In the rows, 128 means zero.
One turn sends every row of this set to another row. A few are shown first. Where does it send the rows asked after them?
q_776: [125 137 148 117 128 124 158 138 150 132 110 163 147 149 145 156 149 143
 163 171 122  86 140 116 104 148 124 134 107 159 125 154 104 124 119 114
 157 148 144 172  98 108 138 191 137 118  94 138 148 144 147 112 118 117
 144 103 145 128  98 154 136 122 111 107 119 111 102 114 146 156]
q_715: [105 147 102 112 111 146 152 149 121 124 134 122 127 139 138 169 132 153
 111 128 127 123 126 126 164 156 129  95 140 120 103 137 103 118 124 114
 139 140 156 107 148 118  91 128 121 133 156 117  86 176  81 110 164 167
 125 144  99 117 169 133 101 125 127 113 148 114 100 141 118 141]
q_641: [122 154 139 144 128 146 147 134 150 149  94 168 125 149 137 134 142 140
 134 169 119  98 125 120 117 155 146 118  91 167 133 128  97 121 133 108
 129 145 154 146 106 134 111 178 126 126  90 145 148 131 151 119 108 124
 128 101 139 119 103 158 151 111 142 133 115  72  81 138 139 141]
q_53: [125  96 121 121 100 158 134 122 115 109 124 101 128 128 109 132 165 104
 106 139 129  97 132 146 115 107 152 148 137 146 125 122 139 101 106 161
 146 166  94 118 120 134 120 106 131 167 133 108 141 149 115 131 158 180
 147 118  85 139 157 131 117 131 123 120 168 128  87 171 140 127]
q_563: [115 132 183 133 140 138 163 155 141 125 118 159 126 174 147 129 146 130
 149 184 132  90 138 147 105 125 119 152 162 144 122 160 109 131 148 123
 155 145 136 162 101 123 128 153 130 112 104 141 135 137 130 134 109 119
 160 112 145 143  95 153 112 125 109 112 115 119 110  97 146 162]
q_998: [130  96 115 117  95 153 136 117 117 109 119  98 132 126 111 142 165 108
 111 139 125  99 135 137 117 108 151 146 125 149 122 121 139 103  99 158
 147 167  93 123 116 126 126 116 130 168 131 107 142 157 116 126 158 179
 143 114  85 135 152 129 124 130 123 115 171 132  90 173 141 124]
q_657: [137 137 162 114 143  85 139 149 131 143 132 148 155 110 120 139 111 111
 142  97 140 142 120 130 123 112  94 166 113 150 116 136 141 153 121 132
 149  88 133 165 109  73 155 129 102 134 113 143 127 124 152 111  93 124
 148 121 155 143 107 100 123 132  89 106 154 147 170  91 130 166]
q_645: [120 157 166 161 145 119 117 143 123 129 116 120 136  74 108 102 109 107
  98 107 130 158  93 120 136 113 126 130  94 135 140 112 130 153 144 148
  96  95 149 130 151 124 112 104 109 164 114 173 149  95 153 120 105 113
  91 140 157 114 106 115 135 106 121 158 130 102 134 129 122 156]
q_418: [ 99 140 111 114 107 152 149 146 131 112 141 123 138 136 144 160 122 140
 128 133 122 116 138 121 160 144 121 104 168 108 103 137 109 122 127 113
 142 140 153 111 156 116  98 127 134 145 144 125  84 179  76 108 162 159
 123 145  87 124 163 135  99 111 125  97 157 127 106 131 129 145]
q_216: [137 153 123 120 141  92 122 138 129 159 122 165 157  85 103 136 115 123
 129  82 140 140 102 116 127 145 115 140  60 167 132 115 129 139 109 126
 135  86 152 147 117  82 131 146 104 138 106 148 144 112 174  98  99 130
 133 116 159 128 123 111 147 131 107 129 146 109 144 125 123 151]
q_361: [120 161 145 155 151 128 110 144 131 156 122 171 134  94  98  87 100 104
 108  93 144 145  93 138 132 131 125 144 103 155 138  98 130 144 143 127
 113  78 156 117 133 116 102 112 103 151 102 166 137  91 165 115  89 133
 130 123 143 135 125 120 141 110 131 143 143  88 133 129 126 143]
q_364: [129 150 142 132 137  95 120 138 124 125 121 123 165  57 108 135 122 121
 123  97 129 144  97 101 126 131 117 125  62 141 139 129 130 146 114 150
 118  99 151 151 145  97 131 135 117 157 115 164 160 107 164  98 120 110
  94 134 166 111 111 112 137 121 100 143 131 116 141 126 124 163]
q_917: [121 143 195 151 149 109 133 157 119 117 128 108 133  94 117 108 116 102
 108 117 137 157 103 135 130  91 109 151 133 121 129 135 140 161 151 158
 113  97 134 144 143 116 129  90 106 152 127 165 137 105 138 129 104 108
 110 144 161 126  98 105 109 119 100 146 131 134 156 102 124 171]
q_691: [113 150 176 158 142 160 154 150 142 140 103 163 104 172 138 108 139 127
 121 183 130 104 122 151 116 129 141 137 146 153 131 135 102 130 161 118
 127 142 144 134 107 151 102 142 120 119 102 148 133 123 132 141 100 126
 144 111 139 133 100 157 127 113 141 137 111  82  88 122 139 147]
q_981: [109 143 105 111 103 142 156 145 130 120 132 115 132 140 145 174 125 148
 120 131 119 126 137 118 164 147 125  99 147 118  98 135 108 122 121 110
 139 143 151 117 146 112 103 131 124 141 148 119  81 184  77 107 158 162
 120 142  91 116 160 130 105 118 127 102 157 124 108 135 122 143]
q_305: [127  94 120 117  97 155 136 121 117 106 123  99 132 127 112 137 164 105
 111 140 127  96 136 141 114 104 148 150 137 145 124 123 140 103 103 159
 148 166  93 122 118 128 126 111 133 169 130 107 141 154 113 129 158 179
 146 117  83 139 153 129 118 129 120 114 169 135  91 168 141 128]
q_669: [120 145 184 149 152 119 129 154 132 141 131 153 133 120 116  90  95  93
 121 106 145 149 111 152 127  97 105 171 155 137 124 117 142 158 156 132
 126  81 136 134 126 108 127  96 103 148 107 160 119 104 145 130  81 125
 146 128 140 148 108 108 119 113 112 120 151 128 160  96 132 157]
q_292: [ 97 144 107 116 114 157 145 152 121 115 144 129 134 134 137 152 129 146
 117 130 130 114 126 129 158 154 126  99 163 112 108 138 105 117 132 118
 141 139 157 102 156 122  87 121 131 139 151 125  89 169  81 111 167 165
 131 148  94 124 172 138  95 121 126 108 147 118  99 135 124 143]
q_406: [129  98 116 119  97 156 135 119 115 112 119  99 126 127 109 137 167 108
 104 138 127 101 131 143 120 109 153 145 124 151 124 119 139 100 104 159
 143 166  95 118 116 131 121 111 127 167 132 104 142 153 116 129 157 179
 145 115  84 134 155 130 121 130 126 121 167 125  86 175 139 124]
q_532: [128 136 172 123 144  83 135 151 117 114 133 110 162  78 117 140 128 116
 130 107 135 143 108 118 121 109 100 147 102 129 128 150 139 153 123 157
 135 100 137 167 137  88 147 121 114 146 126 157 148 115 150 109 117 105
 114 139 171 124 101 103 114 132  80 131 131 149 162  99 126 177]

q_669 turns into q_657
q_563 turns into q_776
Where do these go?
q_981 turns into q_715
q_305 turns into q_998
q_645 turns into q_917

